128 stands for zero in the data rows.
Each pair is two rows. How far apart are they, by a hidden measure? 0 means very close, and 30 very far. Two or three weighted sums of its numbers give each row a place; it is the straight-line distance between the places.
array([145, 115, 156, 121, 124, 132, 107, 112, 110, 105, 146,  95, 153, 160,
       109])
array([162,  83, 141,  72, 107, 143, 101,  90,  80,  47, 179,  86, 154, 150,
       101]) ~ 7
array([134, 104, 164, 114, 128, 157, 157,  66, 113, 105, 117, 114,  97, 161,
       101])
array([142, 104, 162, 151,  67, 183, 152, 132,  54, 127, 162,  87, 125, 136,
       162]) ~ 11
array([130, 122,  82, 147, 143, 126, 109, 116, 119, 136, 142, 155, 116, 126,
       151])
array([176,  81, 121, 146,  95, 170, 113, 108,  94,  98, 198,  94, 177, 159,
       136]) ~ 12
array([148, 153, 102, 109, 115,  70, 141, 160, 104, 131, 127, 110, 172,  98,
       147])
array([152, 145, 111, 124, 101, 109, 155, 125,  85, 116,  97,  96, 146, 101,
       136]) ~ 6
array([ 67, 146, 115, 105, 157,  91,  51, 164, 175, 122, 111, 102, 144, 119,
       120])
array([151, 145, 118, 109, 132, 105, 123, 153, 103, 113, 114,  99, 157, 106,
       168]) ~ 15
array([166, 130,  92, 172,  52, 155,  91, 167,  93, 114, 178,  57, 187, 133,
       176])
array([163, 103, 178,  78, 124, 151, 164,  49, 111,  96, 118, 139, 104, 143,
       107]) ~ 26
array([160,  99, 113, 127, 100, 121, 150, 100,  98, 107, 151, 127, 125, 122,
       121])
array([161,  86, 165,  48, 157, 142, 177,  64, 105, 104, 127, 166, 127, 165,
       112]) ~ 12
array([ 93, 154, 123, 175, 194, 106, 117, 167, 199, 182,  74, 169, 111, 147,
       100])
array([ 69, 141, 164,  75, 146, 113, 110, 128, 176, 116, 116, 143, 106, 123,
       121]) ~ 19
array([ 77, 118, 115, 173, 131, 157,  83, 119, 156, 146, 132, 134, 109, 156,
        79])
array([ 96, 144,  92, 120, 164,  87, 120, 127, 152, 139, 121, 174, 100, 101,
       117]) ~ 17
array([149, 131, 161, 129, 140, 160, 177,  84, 115, 117,  99, 103, 119, 116,
       140])
array([175,  98, 164,  92, 147, 155, 151,  55, 110,  78, 125, 114, 130, 180,
        64]) ~ 6
array([161,  92, 113,  87, 132, 120, 132,  74,  96,  66, 129,  78, 176, 152,
       106])
array([176, 123, 119,  97, 123, 128, 142, 103, 118,  97, 127, 102, 156, 130,
       141]) ~ 7
array([142, 133, 136, 110, 127, 123, 157, 120, 129, 129, 121, 138, 142, 130,
       135])
array([138, 125, 119,  66, 188, 105,  87, 110, 160,  90, 127, 172, 113, 143,
       130]) ~ 5
array([121,  90, 125, 112,  77, 104,  86, 156,  80,  87, 209,  92, 193, 161,
       108])
array([174, 120, 114,  97, 119, 105, 151,  90,  87,  88, 124, 106, 182, 116,
       139]) ~ 26
array([181, 134,  99, 140,  98,  98, 149, 156,  98,  99, 125,  99, 166, 121,
       143])
array([118, 117, 186,  83, 122, 121, 137,  90, 111,  88, 140, 110, 126, 162,
        82]) ~ 9
array([ 94, 144, 138, 129, 149,  93, 149, 133, 159, 147, 102, 179,  70, 107,
       108])
array([129, 135, 131, 118, 139, 119, 123, 124, 117, 125, 148, 132, 128, 134,
       117]) ~ 2
array([192,  88, 144,  64, 132, 163, 151,  66,  96,  64, 148, 104, 162, 158,
       115])
array([175, 124,  98, 154, 120, 133, 206, 115, 113, 157,  78, 129,  85,  97,
       132]) ~ 9
array([128, 170,  97, 155, 165, 105, 157, 144, 178, 171,  61, 169, 112, 114,
       150])
array([ 79, 174,  92, 156, 136,  87, 148, 174, 141, 178,  59, 158,  92,  68,
       120]) ~ 5
array([183, 106, 160, 118, 141, 180, 183,  74, 122, 124,  98, 135, 113, 180,
       107])
array([119, 153, 128, 152, 146, 113, 174, 118, 146, 154,  45, 132,  76, 105,
       154]) ~ 6
array([110, 120, 132, 133, 184, 136, 113, 115, 174, 141, 105, 153,  81, 164,
       104])
array([105, 170, 104, 158, 136,  92,  94, 166, 172, 144, 132, 132, 123,  98,
       126]) ~ 4
array([180, 118, 137, 157, 107, 153, 170, 134,  96, 130, 159, 123, 156, 155,
       153])
array([117, 101, 180,  65, 140, 126, 173, 101, 105, 116, 125, 124, 111, 112,
       119]) ~ 11
array([106, 122, 128, 209,  83, 202, 159, 137, 100, 174, 137,  91, 111, 113,
       126])
array([136, 104, 139, 115,  85, 123,  81, 135,  84, 102, 197,  71, 203, 136,
       139]) ~ 6
array([145, 103, 158, 140, 110, 182, 131, 108, 116, 138, 126, 127, 121, 175,
       114])
array([113, 123,  98, 104, 171, 116, 139,  94, 156, 135, 105, 175,  78, 110,
       113]) ~ 16
array([122, 125, 114, 126, 146, 131,  96, 126, 163, 133, 144, 164, 107, 130,
       119])
array([168, 109, 159, 118, 113, 156, 156,  87, 103,  76, 131,  99, 145, 135,
       129]) ~ 16
array([121, 131, 125, 153, 120, 138, 114, 149, 128, 143, 137, 132, 132, 100,
       134])
array([140, 133, 116, 143, 113, 128, 170, 145, 101, 151, 119, 116, 140, 111,
       161]) ~ 8
array([160, 113, 149,  88, 142, 118, 176, 112, 127,  98, 146, 136, 145, 143,
       127])
array([ 87, 196,  99, 189, 160, 114, 166, 178, 182, 193,  52, 162,  68, 101,
       146]) ~ 20
array([109, 163, 106, 146, 163,  99, 131, 151, 174, 151, 101, 188,  91, 114,
        96])
array([102, 134, 120, 100, 160,  82,  68, 141, 158,  96, 128, 150, 114, 105,
       114]) ~ 4
array([ 84, 130, 177, 129, 107, 179, 159, 142, 107, 161, 109, 106, 104, 122,
       126])
array([117, 127,  64, 204, 124, 149, 142, 135, 151, 182,  99, 141, 103, 153,
       123]) ~ 8
array([103, 130, 178,  93, 133, 152, 103, 103, 108, 107, 149,  95, 138, 121,
       126])
array([ 60, 158,  90, 139, 145,  66,  51, 193, 164, 137, 148, 126, 160,  97,
       136]) ~ 9
array([112, 141,  82, 120, 158, 100, 146, 147, 166, 153,  95, 174,  83,  73,
       142])
array([147, 117, 146, 121, 144, 151, 192,  91,  94, 136,  81, 122, 114, 136,
       109]) ~ 14
array([171, 111, 113, 136, 120, 131, 129, 113, 112,  92, 101,  79, 157, 140,
       130])
array([ 90, 146, 108, 118, 158,  95, 105, 142, 156, 144, 102, 165, 137, 101,
       127]) ~ 18
array([112, 103, 156, 139,  68, 165, 112, 156,  94, 125, 186,  81, 176, 139,
       157])
array([172, 108,  95, 114,  99, 102,  87, 161,  77,  67, 166,  67, 220, 128,
       148]) ~ 19
array([168,  64, 117,  89, 109, 143, 113,  66,  85,  61, 183,  94, 162, 168,
       100])
array([124, 143,  86, 185,  98, 118, 156, 148, 116, 169, 121, 123, 104,  79,
       142]) ~ 8
array([ 82, 165,  74, 198, 157, 108, 110, 169, 191, 184,  85, 155,  85,  84,
       121])
array([110, 103, 173, 116, 105, 167, 141, 110, 104, 128, 148, 113, 102, 146,
       121]) ~ 10
array([ 96, 142, 111, 130, 148, 109, 147, 134, 154, 158, 104, 164,  80,  87,
       129])
array([168, 109,  98, 109, 116,  94, 164, 102,  87,  97, 132, 135, 125, 104,
       122]) ~ 15
array([178,  92, 124, 129, 108, 177, 200,  70, 101, 130, 134, 153,  96, 149,
       119])
array([ 88, 118, 108, 122, 146, 113,  69, 130, 147, 144, 126, 159, 127, 118,
       105]) ~ 18
array([186, 106, 120, 134, 109, 127, 138,  97,  92, 112, 150, 108, 163, 139,
       152])
array([ 90, 152, 131, 131, 125, 115, 124, 134, 175, 163,  88, 149,  85, 112,
       120]) ~ 23
array([167,  85, 115, 112,  79, 128, 159, 105,  96, 110, 146, 132, 142, 111,
       141])
array([138, 128, 171,  87, 118, 134, 128, 141, 104, 120, 139, 104, 165, 127,
       160]) ~ 9
array([144, 124, 131,  92, 123, 104, 130, 151, 107, 102, 141,  99, 166, 120,
       127])
array([166, 110, 142,  90, 122, 140, 138,  94, 108,  90, 141,  88, 148, 107,
       154]) ~ 5
array([157, 128, 111, 107, 115,  97, 140, 148,  98, 114, 130, 117, 156,  97,
       152])
array([134, 101, 119, 104, 152, 119, 134,  81, 124, 107, 150, 172, 136, 141,
       137]) ~ 6
array([178, 120, 122,  94, 141, 123, 119, 100, 103,  81, 101, 139, 158, 170,
        87])
array([ 95, 153, 104,  99, 153,  88, 117, 137, 173, 150,  97, 118, 133, 108,
       158]) ~ 20
array([112, 119, 124, 123, 150, 113,  94, 128, 127,  87, 149, 126, 135, 135,
       106])
array([136, 131, 140,  85, 113, 113, 173, 104, 110, 120, 108, 144, 113, 120,
       103]) ~ 6
array([ 83, 171, 130, 174, 146, 146,  99, 151, 158, 165,  90, 115,  87,  97,
       150])
array([ 72, 103, 110, 138, 130, 130,  64, 122, 161, 120, 164, 135, 132, 136,
        83]) ~ 6
array([111, 133,  93, 175, 152, 124, 141, 151, 169, 177,  90, 152, 105, 136,
       114])
array([130, 100,  96,  87, 158, 113,  97,  88, 132,  98, 161, 152, 134, 117,
       104]) ~ 9
array([166, 118, 176,  83, 117, 157, 151,  90, 106, 106, 129, 106, 118, 122,
       125])
array([140,  83, 146, 101,  87, 150, 104, 122,  84,  92, 166,  83, 160, 157,
       108]) ~ 13
array([117, 141,  79, 161, 157, 142, 146, 136, 152, 171, 100, 147,  84, 101,
       146])
array([ 77, 185,  99, 152, 163,  69, 107, 212, 178, 177,  77, 155, 116,  88,
       117]) ~ 7
array([175,  92, 156,  61, 135, 122, 123, 118,  91,  62, 151, 107, 180, 155,
       119])
array([167,  75, 148,  84, 126, 178, 164,  55, 103, 112, 121, 147, 109, 181,
        86]) ~ 10
array([168, 121, 118, 159,  97, 166, 156, 134,  89, 134, 128, 101, 124, 136,
       182])
array([148, 113, 128, 157, 121, 138, 161, 127, 132, 137, 114, 123, 155, 145,
        91]) ~ 18
array([158, 126, 154, 119, 109, 139, 130, 127, 105, 117, 116,  95, 142, 139,
       119])
array([178, 126, 126, 118, 128, 122, 147, 104, 100, 107, 101, 151, 128, 133,
       138]) ~ 8
array([139, 138, 106, 190,  75, 118, 152, 171, 114, 147, 115,  76, 157, 107,
       144])
array([ 91, 198,  74, 184, 140,  71, 122, 212, 148, 183, 112, 144, 138,  55,
       185]) ~ 15
array([177, 102, 105, 131,  92, 149, 174, 109,  80, 136, 167, 130, 157, 136,
       179])
array([180, 127, 137, 104, 139, 162, 151,  83, 132,  94, 101,  99, 127, 160,
       120]) ~ 11
array([202, 101, 110,  53, 159, 118, 158,  71, 109,  57, 107, 160, 138, 127,
       134])
array([ 68, 143, 130, 208, 118, 145, 153, 166, 160, 198,  68, 150,  50,  85,
       129]) ~ 20
array([ 98, 144, 118, 120, 176,  99, 132, 120, 166, 145,  64, 149,  55, 100,
        97])
array([ 95, 143, 104, 124, 156, 119,  87, 157, 163, 128, 138, 164, 125, 129,
       151]) ~ 22
array([134,  93, 112, 139,  93, 158,  78, 114, 134, 121, 168,  87, 169, 145,
       117])
array([ 69, 134, 132, 145, 160, 105,  91, 145, 193, 183, 145, 178, 123, 127,
       101]) ~ 15
array([181,  93, 166, 142, 117, 211, 125,  85, 118, 129, 135, 113, 121, 194,
       125])
array([122, 148,  84, 105, 172,  98,  94, 140, 165, 103, 139, 171, 116, 115,
       106]) ~ 9
array([ 97, 152, 135, 167, 153, 108,  85, 168, 161, 145, 143, 161, 140, 139,
       121])
array([111, 183,  94, 139, 166,  52, 147, 168, 150, 154, 101, 178, 103,  79,
       135]) ~ 16
array([103, 170, 110, 131, 163,  67, 117, 186, 146, 146, 115, 163,  98,  83,
       123])
array([ 82, 110, 121, 156, 116, 144, 101, 114, 128, 158, 154, 152, 113, 149,
       132]) ~ 20
array([165, 113, 126,  71, 102,  86, 112, 156, 100,  90, 178, 138, 208, 127,
       148])
array([164,  85, 218,  92, 160, 215, 164,  41, 128, 103,  99, 106,  88, 195,
       118]) ~ 9
array([ 85, 165, 115, 140, 156, 113, 123, 137, 161, 177,  97, 161,  84, 103,
       130])
array([154, 107, 144,  89,  88, 128, 134,  98,  91, 103, 170,  94, 155, 131,
       127]) ~ 13
array([101, 170,  56, 157, 130,  92, 120, 175, 137, 166, 107, 134, 119,  59,
       171])
array([162, 117, 158, 125, 135, 169, 165,  81, 115, 127, 129, 128, 127, 168,
       119]) ~ 10
array([ 86, 166,  91, 178, 170,  87, 102, 182, 173, 168, 111, 155, 132, 119,
       169])
array([ 84, 170,  99, 188, 161, 118, 161, 169, 169, 191,  46, 169,  60,  90,
       125]) ~ 2
array([ 98, 143,  82, 132, 159,  81,  96, 176, 161, 117, 151, 157, 141, 124,
       123])
array([116, 126, 146, 136, 101, 128, 115, 136, 117, 123, 137,  72, 144, 129,
       102]) ~ 7
array([ 85, 145, 156, 152,  90, 137,  92, 191, 108, 137, 184,  68, 189, 126,
       135])
array([124, 145, 107,  86, 178,  91, 112, 141, 175, 105, 146, 188, 143, 135,
        89]) ~ 11
array([106, 141,  71, 148, 161, 106, 111, 138, 148, 142, 120, 182, 107, 106,
       143])
array([ 92, 156, 105,  90, 155,  87, 109, 132, 175, 121, 101, 146,  80,  95,
       108]) ~ 12
array([144, 134, 145, 125, 121, 113, 109, 148, 101, 114, 142,  78, 185, 129,
       166])
array([124, 124, 126, 137,  89, 109, 110, 139, 101, 130, 184, 106, 165, 123,
       121]) ~ 5
array([117, 106, 183, 173, 104, 195, 144, 139,  88, 153, 126,  72, 127, 150,
       139])
array([126, 135, 140, 157, 150, 148, 132, 149, 141, 150, 126, 160,  84, 144,
       123]) ~ 3
array([132, 106, 209,  98, 102, 150, 111, 133,  85,  99, 191,  83, 162, 124,
       141])
array([129, 130, 117,  94, 131,  74, 101, 127, 166,  97, 155, 161, 147, 106,
       105]) ~ 10
array([104, 169,  87, 157, 148,  75, 140, 151, 139, 180, 100, 176, 115,  78,
       126])
array([ 70, 180, 138, 166, 144, 101, 134, 201, 183, 170,  81, 159,  94, 122,
       124]) ~ 27
array([154, 137, 124, 216, 113, 175, 150, 173, 122, 166,  87, 110, 141, 137,
       164])
array([139, 107, 141, 119,  85, 141, 156, 115,  90, 122, 138, 112, 119, 148,
       134]) ~ 14
array([ 94, 158, 129, 122, 146, 126, 102, 158, 168, 133, 111, 129, 106, 122,
       146])
array([176, 132, 145, 124, 135, 148, 157, 138, 113, 111, 112, 125, 160, 142,
       184]) ~ 18
array([145,  96, 178, 131, 122, 203, 168,  69, 117, 121, 122, 108, 106, 171,
       119])
array([165, 132, 118, 133, 119, 139, 187, 107, 101, 135, 120, 131, 111, 109,
       168]) ~ 9
array([150, 148,  92, 136, 118,  98, 156, 167,  96, 136, 123, 121, 148,  91,
       168])
array([149, 129, 160, 153, 120, 167, 174, 128, 125, 149, 126, 129, 116, 158,
       153]) ~ 8
array([165,  86, 171,  82, 133, 160,  94,  89, 114,  79, 151,  94, 175, 176,
       113])
array([ 69, 147, 165, 122, 174, 150,  67, 127, 184, 153, 126, 140, 112, 155,
       100]) ~ 17
array([177, 141,  78, 177, 141, 161, 152, 145, 136, 140,  85, 102, 140, 124,
       151])
array([148, 126, 118, 130, 118, 123,  90, 121, 126, 114, 137, 100, 161, 156,
       132]) ~ 8
array([132, 143, 138, 112, 122, 113, 142, 136,  98, 125, 140, 111, 164, 125,
       135])
array([144, 117, 128, 125,  87, 150, 128, 154, 100, 127, 188, 107, 157, 126,
       160]) ~ 15
array([167, 140, 131, 137, 112, 145, 198, 116, 100, 133,  72, 115,  98, 133,
       120])
array([128, 134, 145, 123, 108, 151, 148, 102,  85, 133, 124,  96, 136, 138,
       126]) ~ 9
array([117, 112, 104, 132, 118, 125, 104, 111, 147, 130, 126, 118, 115,  95,
       107])
array([108, 157,  97, 173, 143,  98, 103, 193, 152, 154, 135, 147, 117,  97,
       153]) ~ 9
array([ 75, 171,  69, 162, 147,  99, 135, 167, 164, 178,  88, 158, 107,  80,
       133])
array([127, 125, 128, 116, 158, 111, 120,  91, 143, 115, 114, 136, 121, 132,
       106]) ~ 16
array([108, 122, 118, 165, 146, 168, 148, 126, 169, 166, 109, 179,  71, 152,
       124])
array([156, 131, 125, 126, 134, 110,  87, 159, 110,  99, 147,  80, 173, 143,
       144]) ~ 16
array([139,  86, 160, 112, 116, 126, 134,  90,  93,  99, 146, 126, 113, 167,
        64])
array([103, 171, 105, 140, 182, 116, 180,  99, 171, 155,  68, 193,  68,  95,
       132]) ~ 11
array([ 99, 167, 112, 127, 174, 106, 126, 162, 169, 158, 113, 176, 117, 117,
       166])
array([167,  81, 157, 102, 131, 169, 101,  89,  95,  71, 168,  87, 162, 172,
       131]) ~ 16
array([110, 137,  92, 175, 132, 140, 136, 141, 158, 169, 119, 151, 108, 140,
       133])
array([112, 175,  79, 124, 136,  64, 147, 139, 130, 159,  66, 132, 126,  31,
       150]) ~ 24
array([ 74, 103, 142, 159,  71, 155,  95, 145,  91, 149, 178,  96, 139, 119,
       126])
array([104, 153, 150, 162, 172, 104, 112, 171, 185, 158, 118, 174, 114, 131,
       142]) ~ 12
array([ 81, 135, 134,  89, 145,  96,  43, 132, 176,  92, 159, 121, 158, 134,
       126])
array([153, 104, 146, 130,  96, 146, 120, 135,  88, 110, 160,  84, 148, 124,
       154]) ~ 16
array([127, 120, 159,  98, 124, 119, 111, 129, 101, 109, 143, 109, 134, 142,
       118])
array([174, 122, 107, 118, 149, 143, 115, 139, 123,  98, 127, 113, 204, 147,
       134]) ~ 16
array([110, 183,  76, 192, 129, 119, 139, 140, 139, 181,  62, 129,  77,  29,
       188])
array([117, 149, 141, 123, 122, 118, 144, 135, 106, 141, 120,  99, 142, 111,
       134]) ~ 7
array([138, 136,  91, 119, 144, 110, 113, 149, 146, 133, 144, 158, 150,  99,
       163])
array([174, 123, 123, 152,  97, 183, 188, 103, 100, 137,  98, 121, 117, 139,
       142]) ~ 5
array([131, 145,  92, 174,  98, 116, 129, 183, 123, 147, 137, 101, 162, 101,
       185])
array([137, 139,  62, 123, 138,  94, 143, 147, 129, 136, 110, 135, 121, 100,
       156]) ~ 6
array([134, 142, 150, 123,  82, 156, 114, 139,  96, 120, 145,  67, 151, 117,
       178])
array([142, 101, 158,  77, 106, 162, 143,  98, 112,  94, 159, 129, 149, 173,
       119]) ~ 1
array([125, 119, 162, 118,  97, 139, 119, 136, 106, 110, 146,  99, 146, 138,
       110])
array([139,  96, 145, 129, 109, 190, 104,  97, 102, 117, 150,  97, 153, 189,
       120]) ~ 11
array([149, 110, 153,  47, 124,  89,  75,  92, 104,  53, 151, 103, 177, 151,
        89])
array([108, 124, 101, 171, 146, 137, 137, 140, 146, 184, 107, 155,  95, 120,
       116]) ~ 11
array([109, 131, 160, 135, 126, 125, 138, 145, 110, 141, 117, 109, 112, 129,
       120])
array([158, 103, 112, 121,  98, 128, 107, 134,  91,  89, 153,  90, 174, 162,
       132]) ~ 14
array([138, 132, 107, 136, 147, 147, 140, 119, 148, 153, 124, 175,  92, 108,
       152])
array([160, 107,  98,  93, 111,  92, 100, 113, 111,  79, 150, 116, 176, 114,
       139]) ~ 12
array([ 82, 152, 116, 144, 153,  72,  75, 192, 177, 125, 124, 146, 119,  67,
       108])
array([ 99, 143, 138, 173, 107, 157, 104, 158, 114, 142, 148,  65, 161, 122,
       171]) ~ 13
array([156,  70, 148,  82, 126, 165, 156,  47, 117,  85, 148, 127, 122, 177,
        85])
array([138, 133, 144, 102, 164,  95, 125, 131, 138, 105,  99, 122, 163, 141,
       117]) ~ 10
array([134, 102, 148,  90, 133, 125, 113,  79, 132,  88, 124, 104, 136, 149,
       105])
array([128, 102, 129, 185, 112, 160, 102, 142, 136, 144, 157, 153, 111, 157,
       122]) ~ 12
array([120, 101, 189, 119,  98, 172, 186,  88, 108, 155, 123, 126,  84, 144,
       112])
array([152,  71, 170, 174,  95, 210, 159,  76, 111, 161, 152, 124,  83, 173,
       125]) ~ 5
array([106, 106, 144, 100, 108, 132, 120, 124, 111, 122, 152, 131, 133, 141,
        89])
array([127, 142, 142, 121, 156, 122, 167, 115, 148, 154, 116, 219,  53, 126,
       116]) ~ 8
array([147, 110, 134,  77, 136, 110, 138, 101, 118,  73, 110,  90, 167, 142,
        84])
array([ 91, 124, 125, 181, 128, 176,  82, 148, 154, 140, 140, 124, 119, 150,
       140]) ~ 28
array([106, 128, 104, 124, 167, 127, 129, 137, 185, 149, 144, 207,  81, 113,
       123])
array([150, 120, 136, 102, 141, 134, 174,  76, 114, 109,  91, 119, 114, 143,
        98]) ~ 15
array([143, 107, 124, 151,  52, 166, 118, 140,  81, 120, 156,  63, 162, 136,
       183])
array([115, 131, 111, 172, 167, 132, 147, 148, 177, 172, 110, 166,  85, 142,
       158]) ~ 17
array([ 79, 186, 100, 133, 164,  70, 138, 203, 179, 172, 100, 186, 109,  92,
       103])
array([179, 112, 123, 103, 125, 121, 179,  73,  86, 100, 102, 127,  96, 119,
       111]) ~ 20
array([170,  91, 187,  75, 107, 170, 144,  74, 102,  78, 156,  97, 136, 170,
       140])
array([114, 110, 170, 118, 118, 178, 160,  87,  79, 141, 135,  91, 115, 141,
       152]) ~ 14
array([144,  98, 120,  63, 116,  61,  53, 131, 100,  53, 185,  93, 218, 133,
       130])
array([127, 144, 118, 122, 176, 136, 156,  89, 151, 147, 113, 184,  95, 146,
        82]) ~ 12
array([149, 110, 116, 133,  95, 145,  86, 157,  93,  86, 169,  75, 219, 137,
       152])
array([115, 143, 101, 153, 149, 119,  60, 195, 155, 126, 161, 155, 157, 137,
       131]) ~ 8
array([139, 137, 136, 150, 123, 150, 200, 125, 121, 164,  97, 131, 114, 132,
       171])
array([133,  93, 138, 133,  49, 168, 103, 128,  68, 104, 216,  76, 177, 147,
       126]) ~ 14
array([ 49, 202, 143, 141, 139,  90,  95, 173, 181, 169,  68, 126, 104,  98,
       156])
array([107, 131, 120, 107, 138, 112, 150, 106, 161, 148,  71, 167,  89, 107,
       111]) ~ 16
array([128, 129,  97, 124, 137, 121, 120, 106, 137, 122, 133, 167, 104, 146,
        98])
array([109, 130, 182, 140,  99, 170, 101, 144,  97, 133, 148,  69, 159, 138,
       165]) ~ 5
array([104, 134, 171,  89, 172, 121, 137,  88, 171, 131,  80, 189,  57, 145,
        68])
array([ 92, 158, 132, 163, 180, 117, 153, 154, 187, 178,  84, 178,  71, 108,
       122]) ~ 9
array([103, 120, 161,  66, 110,  92, 108, 131, 122,  90, 132, 128, 148, 136,
        89])
array([114, 132, 102, 176, 119, 137, 126, 126, 144, 170, 114, 138, 119, 124,
       128]) ~ 7
array([162, 106, 127, 132, 127, 146, 134, 126, 108,  96, 137, 109, 167, 143,
       124])
array([157, 101, 137,  89, 112, 107, 102, 137,  92,  72, 179,  89, 185, 126,
       131]) ~ 7
array([149, 121, 167, 162, 109, 175, 182, 132, 122, 148, 131, 119, 143, 138,
       148])
array([124, 120, 138, 145, 116, 131,  82, 150, 126, 130, 141, 118, 124, 121,
       128]) ~ 8
array([158,  86, 174,  95, 123, 156, 113,  76, 116,  97, 188,  94, 174, 172,
       147])
array([155,  81, 116, 115, 122, 115, 156, 112, 120, 109, 139, 152, 157, 173,
        82]) ~ 6
array([181,  94, 138, 101, 105, 133, 100, 115,  96,  69, 171,  93, 183, 158,
       129])
array([ 87, 187, 103, 138, 159,  71,  89, 172, 181, 152,  79, 136, 115,  99,
       128]) ~ 12
array([ 95, 178,  95, 164, 126,  88, 164, 158, 158, 190,  70, 148,  88,  67,
       150])
array([ 81, 153,  99, 165, 160,  96,  96, 157, 178, 161,  90, 147, 111,  86,
       123]) ~ 8
array([156,  61, 157,  98,  86, 170, 111,  82,  88,  80, 211, 124, 154, 203,
       107])
array([ 75, 172, 155, 177, 133, 130, 110, 157, 181, 176,  93, 122,  74, 101,
       173]) ~ 6
array([120, 137, 124, 121, 146, 106, 120, 114, 151, 147, 119, 170, 112, 104,
       130])
array([166, 115, 137, 147,  92, 116, 125, 127, 101, 111, 153,  91, 163, 121,
       150]) ~ 14
array([141, 171,  98, 123, 171, 108, 130, 132, 154, 134, 113, 195, 106, 126,
       139])
array([ 56, 129, 137, 132, 126, 132,  36, 133, 174, 124, 147, 129, 112, 139,
       122]) ~ 21
array([183,  84, 130,  60, 117, 140, 117,  85,  91,  34, 177,  96, 187, 169,
        68])
array([185, 117, 137, 135, 130, 159, 185, 124, 113, 133, 114, 131, 133, 150,
       143]) ~ 9
array([147, 122, 141, 110, 102, 167, 151,  99,  97, 136, 120, 114, 108, 151,
       129])
array([ 79, 166, 109, 128, 133,  86,  98, 144, 178, 148, 125, 144, 113,  85,
       140]) ~ 3
array([104, 155,  92, 113, 157,  84, 127, 126, 172, 137, 101, 167, 110,  90,
       105])
array([131, 112, 137,  97, 114,  97,  80, 145, 101,  81, 171,  97, 178, 126,
       111]) ~ 6
array([105, 115, 169,  68, 154, 118,  99, 106, 123,  83, 133, 120, 141, 152,
        86])
array([160,  92, 143, 123,  86, 154, 120, 119,  86,  98, 172,  91, 159, 151,
       132]) ~ 7
